A: rows in 4 groups, each row roughly a mix of its group's directions:
A (160 x 12):
[[-20  -8 -23   4  -3   6 -11   5  28   3   8 -10]
 [-12 -21 -20  22 -12   6  -8 -11   7 -10  12  -2]
 [ -2  33  16  -7  -7 -12  -5  12  -4   3   2 -19]
 [ -5  14  -6  18   8  21  -6   9  10 -14 -19 -16]
 [  2  -1  -6 -33   2 -10  -4  -8 -11   6 -25   8]
 [ 11  -7  -9 -17  10   4  -3  -3  28  12 -13 -20]
 [  0  -6  12 -24 -22  -9  22   9  -7  13   3  -1]
 [ 28  -2  18   8   9   0 -22  -7  19  -1   7   0]
 [ 23 -16  17   4  -3   2  14   0 -13   5  -1  26]
 [  4  20  22 -11   2  16 -14 -13   1  11  14 -13]
 [ 19  -4  23   5   0  -6  12 -15  10 -25   1   8]
 [  5  12  17   3  -5 -14 -22  -8 -25  -1   8 -16]
 [ -2  16 -17   4  -3   2  11   0 -24  26  -8 -10]
 [ -5  23  -1  -3  11  23  16  -5 -17 -16  -2 -11]
 [ -5  -8  18   3  19 -10 -13  -7  24 -16  -5 -14]
 [ -9  -6 -22   1  -5   8  24   0   6  -2 -24 -17]
 [  7 -30  -9   3  17  17  -3 -11  -3  -1 -17  10]
 [ -9 -15  -7  18 -14   2  18 -10  14   5  -1 -25]
 [-13   2 -31 -21  -4   5 -11 -15   3 -10 -10  -5]
 [-10  -1  -7 -25  -6 -11 -15  -2   3  -9 -22  20]
 [  9   4  14 -22  30  13  -5  12   6  -2   9  -4]
 [-31  20  -4  15   7   8   2  -1 -14 -12   3  -8]
 [ 21  -7  11   5  -5   2   4  13  27 -22   7   3]
 [-12 -30  15   7   4   3   6  -5  24  -6   7  10]
 [  0  19   3   0  11  15  11  16 -12 -18 -17  17]
 [ -5 -13   6   9 -22  -1 -29 -16  -4   4  13   5]
 [ -4 -22   1   3 -12   1  16  -8  -7  -8  33  -2]
 [ 14  15   1  -8 -26  15  -4 -14 -20   0 -12   2]
 [ 11  -2 -15   9  -6  18   9  12   4  31  -9   4]
 [ 25  -2  -4   4  17  -6   2 -20   2  17  18 -12]
 [  4  16  -7  -6  -4 -27   9 -22  -8   2 -19   6]
 [-27  -2  11   6  -3  -1   9   6 -24  17  -9 -13]
 [-12  21   4 -18   6   5 -10   7   0  10 -29  -7]
 [ -1 -16   7 -11   5  -4 -19 -20  22 -14  -2 -15]
 [ 15  -4  16  18  -3 -23  17  -7  19  -6  -7   5]
 [ 28   0  -2  18   7   7  12 -20   8  13  11   7]
 [  5  14 -17   6  -8   5   0 -14 -13  30  14   7]
 [ 18  -6  -1   9  -4 -34   8 -14  -3 -12  11   5]
 [-13  -6  15   7   1 -15  12  21 -16 -16  19   4]
 [  1   3   2 -14  35  16  -9  -1  14 -11   5  -5]
 [ -3  -9  14 -14  20  14   1  25   7  -1   6  20]
 [  7   2  24  12  11   0  -4   1  12   8   3 -32]
 [ -8  -1  11 -22  30 -15  -4  -7  -5 -15   4   5]
 [ 22  19   9  -3  21  -5   0  -9  10 -15  -2 -18]
 [  9  -3  13   3   8  26  -3  -2  14   7   7 -29]
 [-26  14 -14  15   6  10  -5 -16  12  -2  15   9]
 [-26  -6   1  14  17   6  -1 -16  14  -7   6  19]
 [ -7  -8 -27 -19  -4   1   5   0  27   9  -4  10]
 [ 12  -2 -15 -19  11  21  12  -8 -22  -6   0   9]
 [ -3   2   0   3  15   7  13  24  20   4 -19 -18]
 [ -7   8 -28   6   7  -4  -1 -20  21  -6 -16   4]
 [-16 -13  11  14  25  -1  17 -17   9   6  -9  -1]
 [-13 -24   2  -2  16  27  -5   5  10 -16   3   4]
 [  2 -18  20 -16   2 -21 -10 -13  11   3  18   3]
 [ -3   0  -2  21 -24   6 -27   5  14  -6   8   5]
 [ -1  -7   0 -21 -19 -14  -6 -12  30  -6  -2  -2]
 [ 10  -4 -12   5 -10  15 -15 -21  13  -4  26  -3]
 [ 13  14  -2  11  -3   6  -5   5  24 -26  13  12]
 [-14  22  12  14  -2  -2 -20  13  19 -12  -8  -6]
 [  7  18  -5  -8   1 -20   8   7  30  -4 -18  -1]
 [-24   1 -20   7  -4  11   3  20  -6  21   9   1]
 [  7 -15 -19   1  21  -4  10  10   6  11 -27  -1]
 [  5  -1 -12   4 -28 -13  -3  -3 -26   4 -17  -5]
 [ -3 -19   8  -2  10 -28   8  -3  13   0 -17 -18]
 [-25 -16 -13 -17   3 -18 -12  -1   1   7   7  16]
 [  7  16  -7  17  -9 -20  25 -11 -14   6   5  -6]
 [ 11  -9 -10  -7   8  23   6   7 -24  23  -4  -2]
 [  2  -1  -2 -18 -24  18 -18   0  -9   9  20   3]
 [ 12 -15 -13   9 -32   1  10   3 -10  12  -5 -12]
 [  6 -11 -10   2  19  16   2  20  -8  -7  22  17]
 [  1 -28  -1 -12  -9   7 -15   2  21  11 -12 -13]
 [ -2  -7  -6 -22  28   9 -10  -6  11  11  11  14]
 [ 13   4 -28   9  16 -11  11   5  -6  19  12  -6]
 [-12  15   2  24  -8 -19  14  16  -3   0  16   8]
 [ 27  -3   9  18  19  -9  21  -2   1  -7  -2  -7]
 [ -4  -6  -5   5   8 -18  22  14   3   1 -24  20]
 [  4  23  17  -2 -13  22 -10 -10  -5 -15  11  -9]
 [ -6 -13 -16  -6  18   7  25   2 -19  -6  14   7]
 [ 14 -17  -1  19   8  19   5 -11  19 -15   7  11]
 [ 15 -15   3   0  11 -13  -8   1   5  -3  30  21]
 [ -7 -16  15 -14   3 -26 -18  -6   8  17   5   6]
 [-13 -26  10   8 -20 -21  -9  -8  -6 -10  -5   7]
 [ -7  -7 -11 -10  26  -9   0 -13  15 -12 -20  11]
 [-14 -18 -14 -17  -6  -4  11  24 -14  13  -7   0]
 [  3  14  12 -28  13 -10  -8   5 -10  22   9  -2]
 [ 11   8  15  15  27  21   9   6  -8  -8   3  -8]
 [ 14  11  11   0 -14  24  -1   6 -27   1   7 -14]
 [  1 -27  -1  -7  -6  -9 -20 -20  -7  18  -5   8]
 [ -3  28 -12   1  13   8 -17 -15  21   4   1   0]
 [ 23 -23  15   7  -3 -12  17  -2  -4  12 -13   7]
 [ 16 -12  10   2 -14 -14   8  -2  12 -13  -9 -28]
 [-10 -30  -3  13  -8   8  -4  -8   0 -23 -14   2]
 [ -5  18  20  13 -15  -9  -6   7 -17 -12  16 -13]
 [  9  20  12  -1   4  20 -10   4 -17 -25  -3  -7]
 [-38   0 -15   7  -5   4   2  -6  -8   5  -7 -13]
 [-14  26  -3 -15  11  -9 -20 -10 -16  -3  -2  -8]
 [ -8 -28  -1  -8 -14  -2 -11 -17  -7  -1  -3 -24]
 [ 13 -16 -19  -3 -17  -8 -13   6   4  10  -7  25]
 [ 14 -21  -7   9  -9  -8 -12  17  17   6  12  18]
 [-24   1 -19   7  14 -26  13   1   6  -1 -10   1]
 [-11   2  -5   4   2 -15  -7 -23  15 -23  21  -4]
 [ 17  26  12  -6  17  -5  18  -2  -1  -6  -5  18]
 [ 16  -1 -10   7  24  20   8  -6 -12 -16  15   6]
 [  6   6   9  18  10  -6  -2  19 -25  -7 -15 -17]
 [  7 -18   8  -5 -22 -12  -7 -17 -14   7  19  13]
 [ -1  21  -7 -19   2  -6 -16  -2 -28  15   0   0]
 [-14  -7  16  -2 -11   9 -16 -20  -4  18  20   5]
 [-16   1 -20   3  27   6  14   0  10  -9 -14 -14]
 [ 30  -1  -3  19  -1   5   6   0   4 -24 -12   7]
 [-18   7   9   7 -10 -15  -9  -7 -26   1  20  13]
 [  0  24  -4  20 -14   7  -1  11   4  15  15  18]
 [ -5  39  13 -14  -7  -5   8  -4  -6  -8  -6  -4]
 [-10   4  14  11 -18 -26   4  10 -13 -19  -5   7]
 [ -4 -27 -17  13  14   3   7  11  -5   8 -21   3]
 [ -4   5   5 -20   5  27 -25  -4   0   6 -11 -12]
 [  4   5  10 -27  10 -16   0  -4 -11  26   9  -4]
 [-12  25   7  -3 -21  -3  -2  20   4 -12   8 -15]
 [  2 -24   6  -2 -10   7 -28   7  18   8  12   4]
 [ 11 -16 -22  -6  10  24   0  18  12  -6   2   8]
 [  1 -29 -10  12  18   6  -9  -7  -4  -4  22   9]
 [-11 -23  -6  14  12  14  10 -11 -16   1 -21   3]
 [ 15   9  -6 -12  -6 -25   7 -17  17   2  19   4]
 [ 11  13  -5 -11 -26  14  -6   0 -22   3 -17   8]
 [ -4 -10 -21   0 -24   6 -12  -2  21   5 -19   0]
 [ -3   4 -11  -5  16  26  -2  -3 -16   3  -5  27]
 [ 16  -6  -9  25 -14   5  23  -2  -4   9  -2  18]
 [-25 -27  10  -7   3   4  -1  11   7 -17 -10  -7]
 [-23  -4 -11  -7   2  -1  -8   5 -17  19 -14  23]
 [ 13   8  -7  31   5   9   7  -9  23  10  -5   6]
 [ -7 -12 -23  24 -15  -3   5  -1  13   0 -19  -8]
 [ 10   2  18 -26  -3  -8 -10 -11 -14   7  -5 -22]
 [-27   1   1 -13   3   2  10  -3  -5  10 -24 -21]
 [  6 -30  -1  -8   5   0 -13  10   2  25 -13   6]
 [ 14   2  -7 -14 -13  15 -16   3  11   1  30  -6]
 [ -6   4   1  -6  14   1  -5  -3  -2 -25 -17 -30]
 [ -2   4   0  26  18   5  17 -17  18   3   5  13]
 [-16 -21   0  -7 -11   2  -2  18 -20   6 -13  19]
 [-12  -8   6  26   1 -11  15 -15  23 -10  -4   7]
 [  6   2  -2  38   5   0  15  -9  16  -9   7   1]
 [-10 -14   9 -14   0   4 -16  -8  -1 -30  19  -1]
 [ -1  -3  16  19 -23  -2  -4  11   2  19 -17 -14]
 [  8  12   8  -4  -6 -25  21  -4  24   2  12   5]
 [ -2  10  22  -9  13 -29   6  -3 -14  -3  14   0]
 [ 14  11   5   5  14 -25  15 -21   0   7  -9  13]
 [ -3  11 -24 -10   2 -18  -1  13 -15  -7 -19  17]
 [  1   6  22 -15 -24 -20 -16   6  -1   9  -9   1]
 [  9  -5  -1  -5 -28 -16  10 -17 -20  -3  12   4]
 [ -4  -1  12   1  29   3  -2 -11  12 -26  -9 -11]
 [ 10  10 -23   9  20  12  -2   8 -25   7   6  -4]
 [  9 -20 -15  -7  19   2   3 -14  12  24  -8   6]
 [  5 -17 -11   8 -29   6   5  -7   6  20  17  -5]
 [  6  27  14   6  -5   3   5   7   3  -1  24 -22]
 [ 10  25  14   0 -16   6 -13  -4   7   2 -24 -12]
 [  1  11  14 -15  14  -5 -13   4   0  -7 -19  28]
 [-18  18   6 -12  -9   4 -11 -26 -15  -3 -10  -8]
 [ 13  16  15  10 -25  19  -8   8 -15   2   5  -7]
 [ -2 -16  17  24  -2  17   3  11   2  -8   1 -23]
 [ 14  12  -3   9  10   6  12  12 -13 -31 -10   9]
 [  9   0  15   2  17   4   8   6  -7 -16 -32  10]
 [  6  19  -1 -17   3  12 -16 -13   7  -1 -28  -7]]
one row of each group, then the others: which group is each in?
[ -5   4   8  27  -1 -16  10   9  10  -6  12  24]  (75)
[ 16  14  11   2   7 -11   8  -8  26  -6   9 -22]  (29)
[ 30   4  -1  -1   6  26  -1  -4  10 -18  10  -2]  (122)
[ 3  3 -9 -7  2 33  8  5 25 -8  7 -7]  (135)

[ -6   1 -29  10  11  12  -1  17 -22   8  -1   3]  (135)
[  3  25   0 -24   9   0  -9   9  -5  18  17  -6]  (29)
[ 14  -2   1  -5 -13 -16 -10  -4  13  17 -30   0]  (122)
[  5 -21   2  16  -4 -22  14 -20  11 -13   2  -6]  (75)
[ 28 -13  11  22  -4 -15   5  12   8  11   3   3]  (122)
[  6  22 -12  -5  -7   1   9  19 -11   4 -10 -27]  (29)
[ -7 -19  -5   7  12  11   4 -12 -14 -12 -24 -18]  (29)
[-16   8 -13   4  13   5  -2  -9 -23 -16  20  14]  (122)
[ 14  21 -10   8   2  -8  12  -9 -21  18 -14  -8]  (29)
[  5  -6 -38   5  -8   3  -3   2  -6 -15  18   1]  (135)
[  1 -21  12  20  13   9   2  -1  15 -26   2  -4]  (75)
[  9  10   8   0  26   2  -2  20   7 -10  23  12]  (122)
[ -6   6 -23   1  26  -1  13   6  19 -16  -5  -1]  (122)
[ -8  -6 -34  10   9  11  12  13  -6  -3 -14   7]  (122)
